The same turns and mirrors carry the whole set onto itself, and each row onto the other rows of its family. Which rows share a family with each named row? Give them in list order.
These 16 rows form 4 families of 4 rows each.
Sofiv: [15,-17,15,-28,-18,-6,6,-1,-16,-13,0,39,-5,-7,-4,5,-53,-55,-1,-6,14,-15,4,14,-5,-2,8,16,4,3,-10,-13,-8,7,9,4,-19,-16,3]
latad: [14,49,-4,-16,-25,50,18,-21,-28,14,-12,-28,-30,5,-12,4,-3,7,-12,13,-34,24,12,-2,-3,34,9,21,19,-4,-14,-17,27,32,-6,49,12,3,46]
Paf: [-4,-19,13,-34,5,-36,24,-11,-28,1,-13,8,8,-5,12,-11,-17,-39,18,4,6,-8,2,1,5,14,-10,17,8,13,-25,-4,6,2,24,9,-15,-31,0]
dava: [26,26,4,-1,-14,48,-2,20,-28,3,7,-37,-12,-21,-28,1,-20,18,56,-3,-21,5,10,32,-8,26,31,4,14,12,-24,-12,0,14,-14,17,10,27,48]
Fego: [16,41,4,5,-30,38,-2,26,-24,27,20,-24,-24,-11,-32,-18,-9,29,23,12,-14,2,9,14,-23,20,2,7,12,23,-22,6,19,47,7,26,8,9,44]
Megid: [15,36,18,-22,-13,60,4,4,-37,-6,-9,-38,-29,-4,2,-7,-31,4,-3,7,-27,6,16,17,5,9,19,38,-3,-2,-2,-16,17,28,-33,56,-27,5,43]
lural: [6,-11,26,-17,-1,11,13,4,4,-19,10,-1,-5,12,-6,33,-37,-40,3,-18,20,-11,-8,17,17,9,16,8,23,-25,-23,-13,7,3,20,-10,9,19,-22]
komom: [26,18,-8,-12,-23,26,12,47,-13,-11,6,-36,-23,-8,-24,-6,-14,30,35,4,-13,12,21,21,14,21,-3,20,28,23,-20,-17,2,34,5,34,3,42,57]
koti: [13,-33,16,-32,27,-6,29,-4,-30,3,4,16,-8,-10,14,-13,-32,-48,19,-3,2,-8,-10,2,5,15,-8,9,5,4,-29,-10,11,14,15,15,-18,-42,3]
sepi: [19,18,-9,-20,-29,45,0,11,-9,-10,0,-18,-33,-11,10,-9,-11,13,-2,7,-25,13,28,12,17,10,6,39,31,-6,9,-25,28,30,-26,55,3,19,67]
fovup: [4,-19,11,1,14,3,24,1,-8,-6,6,-7,-4,26,9,-8,-11,-42,32,-13,1,-16,-2,-2,-6,-1,8,6,16,-45,-34,17,17,-2,13,7,1,9,-24]
razo: [20,27,-4,5,-24,43,2,23,-29,16,11,-31,-19,-11,-31,-18,-8,21,31,11,-36,9,31,20,-19,33,0,7,27,6,-11,28,15,36,13,11,11,22,44]
Digus: [26,23,2,-19,-9,62,14,-9,-38,27,2,-25,-29,0,-5,1,-15,3,-15,20,-35,27,24,9,9,28,-3,13,27,1,-6,-7,33,44,-5,60,-6,6,45]
pevar: [-5,-25,0,-16,2,8,5,6,-9,-4,6,-1,-5,14,-3,11,-18,-38,16,-2,6,-19,1,18,21,-21,-27,5,28,-26,-23,-1,7,8,34,12,28,35,-26]
fulu: [12,-31,2,-28,-9,-2,26,-20,-15,-8,-7,31,-15,-16,0,-10,-46,-53,2,6,3,-25,4,12,37,2,-24,24,17,8,-21,7,17,10,17,5,-1,-18,25]
sipum: [6,-22,20,-1,7,3,18,-3,10,16,5,2,-3,26,14,-3,-1,-35,21,3,27,-16,-8,-5,15,-6,6,1,18,-23,-29,7,26,-4,9,10,11,2,-20]

Same family as sipum: latad, Paf, Fego
Same family as komom: Sofiv, lural, sepi
Same family as Megid: dava, pevar, fulu

The same turns and mirrors carry the whole set onto itself, and each row onto the other rows of its family. Which rows share a family with each named row? Give them in list order.
These 25 rows form 5 families of 5 rows each.
tet: [37,-1,25,19,-2,17,-11,3,0,27,-1,33,17,-5,11,-20]
vuku: [12,23,-24,-21,20,-2,19,4,-11,2,-24,-12,-5,4,18,9]
Dalo: [-28,28,0,18,-14,31,28,30,-8,-6,20,24,5,16,21,-7]
dore: [-44,16,-10,3,-11,6,17,31,-11,-9,18,0,-13,15,26,8]
matu: [2,6,30,19,-16,-7,11,-28,8,14,34,-17,-5,-3,-26,-19]
timu: [37,17,0,14,0,25,0,7,-16,12,-7,30,10,7,37,3]
gegi: [-22,-11,27,28,4,0,-24,-2,8,-3,14,-1,9,-29,-18,-24]
demem: [17,42,-2,26,-17,20,35,-20,-12,-5,24,-3,-3,16,11,3]
rolop: [-52,-4,8,-1,-9,-12,3,28,1,3,23,-10,-15,6,5,-4]
diso: [32,16,14,1,13,22,18,2,9,20,-15,16,20,-6,-14,-33]
rulok: [1,-1,-6,-29,20,-20,1,0,1,13,-18,-22,-10,-8,-6,-3]
rilaf: [-37,-8,1,11,9,-16,-25,0,-5,-13,9,-20,-10,-21,1,5]
Rafev: [-2,17,22,45,0,33,-4,1,3,-10,12,25,23,-17,-5,-27]
Pedak: [-24,15,24,23,-17,29,17,26,7,6,25,29,11,6,-2,-30]
Tapof: [19,6,-16,-4,4,-2,-10,7,-21,8,-9,5,-7,9,44,24]
masit: [-41,-6,28,10,-15,3,2,24,14,13,27,7,-1,0,-14,-28]
vit: [18,26,24,33,-19,18,26,-26,2,9,32,0,7,6,-14,-19]
lokuz: [0,29,-12,10,-12,-6,25,-20,-15,-7,22,-27,-19,15,13,20]
segop: [-4,32,-10,39,2,36,7,5,-16,-26,4,18,15,-6,23,2]
kig: [7,-19,2,-11,5,-25,-27,5,-11,20,-4,-8,-14,-5,22,12]
kini: [31,32,-12,-4,14,26,29,5,-6,5,-22,13,14,4,14,-9]
dadoz: [-26,20,-20,17,7,4,-5,5,-19,-29,2,-9,-5,-7,30,21]
kopo: [-9,7,9,5,-11,-23,9,-26,-4,5,28,-36,-21,3,-8,4]
tuve: [18,-23,26,4,1,-11,-29,-1,4,31,2,9,1,-12,0,-16]
guk: [13,-6,18,-14,16,-8,0,-1,13,26,-12,-6,8,-15,-25,-29]

Same family as kopo: matu, demem, vit, lokuz
Same family as timu: tet, Tapof, kig, tuve
Same family as masit: Dalo, dore, rolop, Pedak

The same turns and mirrors carry the whole set onto itself, and each row onto the other rows of its family. Which rows share a family with each named row? Give them in list order.
These 18 rows form 6 families of 3 rows each.
tadit: [23,-3,0,-11,15,10,5,34,-16,-4]
meri: [7,14,3,-16,13,23,8,4,12,-44]
vorov: [-17,-39,18,-18,-7,0,-12,32,-22,-28]
Gal: [-1,-20,17,-26,25,-4,-20,36,-5,-14]
pud: [-21,-17,0,-24,35,-8,16,9,-20,-15]
Mavo: [-18,0,4,-7,11,19,25,-31,10,-20]
Vimu: [-5,-25,-9,-6,-13,-36,-8,-9,16,11]
fufek: [-27,-33,25,-9,14,-1,-3,-14,10,17]
peb: [-17,11,-12,-20,-33,-17,5,-11,-5,-37]
delug: [25,8,4,3,-5,29,11,1,10,-7]
rov: [-22,-9,9,-13,-43,-20,-19,-16,9,-7]
Vod: [1,-1,-24,-4,-17,-23,13,-23,19,-16]
Fivob: [-10,-9,6,-12,-17,23,12,4,-9,-56]
Kur: [-23,-12,-3,-28,-23,-35,-14,15,-19,-16]
Fur: [18,-17,20,0,-2,14,-13,16,6,21]
puzum: [0,-17,32,-6,-4,18,-23,-6,34,-3]
tek: [-17,-34,30,-2,-31,19,-16,-4,11,-19]
mabu: [-2,-12,-28,-16,2,-40,7,7,-5,-12]

Same family as Vod: Vimu, mabu
Same family as delug: tadit, Fur
Same family as puzum: meri, Gal
Same family as pud: Mavo, fufek

